In the rows, zero is written as 128.
Where one turn sends some rows of the set: a few examples, then the rows asked:
kuz: [167 124 156 134 148 137 118 138 120 125 115 123 100]
laz: [169 104 133 187 123 153 134 150 138 145 116 125 123]
Dufig: [126 150 100 163 144 138 114 181 135 110 103  96 102]
rik: [130 137 120 182 140 112 106 182 164  99 118 129 121]
zuzo: [107 117 138 175 139 137 118 172 123 118 109  73 123]
Gogon: [ 95 131 132 125 152 122 133 143 147 137 127 114  96]
befun: [117 115 137 186 131 160 116 131 148 101 123 100 121]
Bipos: [ 95 113 126 171 136 115 134 162 161 152 141 123 126]
gared: [159 112 156 147 146 117 116 173 111 148 119 102 123]
goga: [127 114 138 149 141 101 124 132 130 174 112 115 100]
nema: [137 122 117 161 133 115 135 129 140 172 104 129  90]
fef: [143 101 138 126 141 138 127 130 134 119 127 111 147]
rusal: [116 144 135 178 144  93 132 170 153 117  92 107 134]
nubol: [179 129 112 148 139 150 122 153 140 141 112 124 103]
tif: [157 143 113 149 139 127 134 163 117 116 126 149 132]
Zug: [135 129 132 154 142 111 122 120 128 167 121 135  92]
rofus: [122 134 152 158 149 125  96 141 150  85 129 122 114]
duru: [133 110 128 173 130 111 126 125 143 177 122 129 107]
peki: [130 105 119 158 113 121  91 177 120 105  99 116 103]
Dazi: [125 172 133 163 152 121 121 132 139 103 110 123 114]
tikeg: [144 123 126 149 134 117 155 180 107 122  99 120 133]
Ros: [131 117 138 169 134  92 130 141 135 171 112 135 101]
gogib: [144  99 119 148 127 147 156 149 130 124  98 105 139]
zeme: [130 103 131 172 109 128  82 157 125 100 120 129 112]
Doso: [100 121 116 172 128 135 155 146 164 138 118 132 102]
nede: [126  99 127 156 114 139  81 149 118 105 116 109 108]
busi: [108 140 143 156 154 122 110 138 135 127 118  77 140]
rapo: [102 146 111 155 142 145 138 138 139 142 140 131  97]
palav: [167  99 151 170 132 109 123 173 150 138 114 131 130]
dit: [123 146 102 168 142 142 130 142 159 126  93  89 124]
Kur: [120 139 132 201 136 131 120 131 154 122 127 116 147]
zunud: [152 115 128 154 136 123 120 148 140 119 144 143 157]
pafeg: [136 117 115 164 112 128  88 163 125  97 108 134  98]
Zedig: [129  97 113 165 108 140  92 164 124 110 103 107 106]
siz: [ 88 128 151 157 143 104 144 162 130 138 129 124 108]

tikeg goes to gogib
Bipos goes to rapo
Where do these go?
nema goes to goga
rik goes to Dufig
kuz goes to palav
dit goes to busi
zeme goes to pafeg

Where one turn sends some rows of the set: a few examples, then the rows asked:
pek: [111  82 159 128 124 121 140  91 142 128 122 148 135 113 116 146 159 112
 120 140 120 136 120  95]
kote: [127 128 136 108 134 121 146 128 111 112 127 167 138 114 130 116  97 108
 131 132 104 101 101 130]
Les: [151  81 128 141 148 106 114 148 146 122 111 149 134 127 134 156 100 120
 160 146 143 147 118 150]
bup: [154 126 148 161  92 138 111 110 142 132  99 120 137 132 134 142 119 100
 150 106 130 110 118 135]
Pifev: [123 100 127 113 153 154 124 118 129 120 138 153 109 135 120 168 120 167
 159 135 107 127 143 132]
dubo: [123 144 138 127 132 136 141 142 119 142 125 171 158 114 130 144 106 122
 116 101  96 138 107 105]
kube: [153 101 144 182 113 136 137 115 134 131 153 135 147 117 128 142 124 124
 155 128 143 148 139 142]
Nirak: [109 129 106 118 124 110 113 116 169 113 154 122 124 105 131 134 153 116
 149 139 111 127 115 118]
Gupib: [129 103 153 142 128  94 143 126 136 136  96 134 115 137 129 184 152 124
 107 131 108 138 112 120]
rubak: [154 115 115 128 148 106 121 106 139  90 140 171 113 125 132 112 101 104
 125 133 121 132 108 149]
Badit: [125 140 114 105 127 150 121 129 106 131 123 135 117 140 124 167 110 116
 133  98 111 106 150 127]
migim: [151 107 139 148 137 148  97  95 149 126 113 140 130 154 118 152 116 141
 151 106  95 104 124 110]
nir: [128 136 120 136 103 119 127 131 138 124  97 130 149 119 152 153 110 108
 153 125 166 158 127 150]
mevi: [159 114 157 137 145 138 157 133 130 101  79 139 126 143 117 155 122 115
 128 135 105 160 117 108]
sur: [ 98 108 164 146 111 141 138 113 141 117  92 135 113 139 131 148  81 120
 119 121  93 163 128 143]
fipur: [131  93 119  89 120 147 108 118 131 129 115 141 121 138 114 148  78 119
 124 143 132 128 109 139]
Zoful: [120 114 118  94 125 143 137 128 139 116 136 142 127 120 129 151 112 147
 148 140 157 174 137 142]
supom: [ 96 129 130 145 134 151 156 117 163 107 134 126  91 142 146 150 126  95
 109 136 133 125 134 139]
tas: [119 121 134 140 119 124 136 120 168 120 105 111 106 164 139 151 119 128
  86 132 117 156 104 131]
situb: [148 126 113 141 137 134 151  97 132 115 126 145 144 117 116 165 152 115
 135 168 118 128 104 101]
suzu: [129 137 120 149 121 143 110 119 129 119 134 118 159 144 135 122 130 139
 141  93 111 144 152 109]
runu: [ 85 109 127 133 162 128 134 114 165 100 121 147 130 127 146 134 147  97
 137 131 125 132 143  99]
pepa: [143 121 113 174 137 123 105 121 132 115 144 164 105 110 139 138 118 117
 119 133 104 162 122 162]
buz: [ 94 127 132 131 118 110 128 109 177 124 145 144 100 122 137 163 102 100
 137  91 115 143 139 142]
sako: [139 134 143 156 118 147 116 151 132 140 143 153 124 104 125 135 126 126
 111 104  94 173 116 130]

buz goes to Nirak
bup goes to nir
Les goes to fipur
Where do these go?
dubo goes to sako
pek goes to Gupib

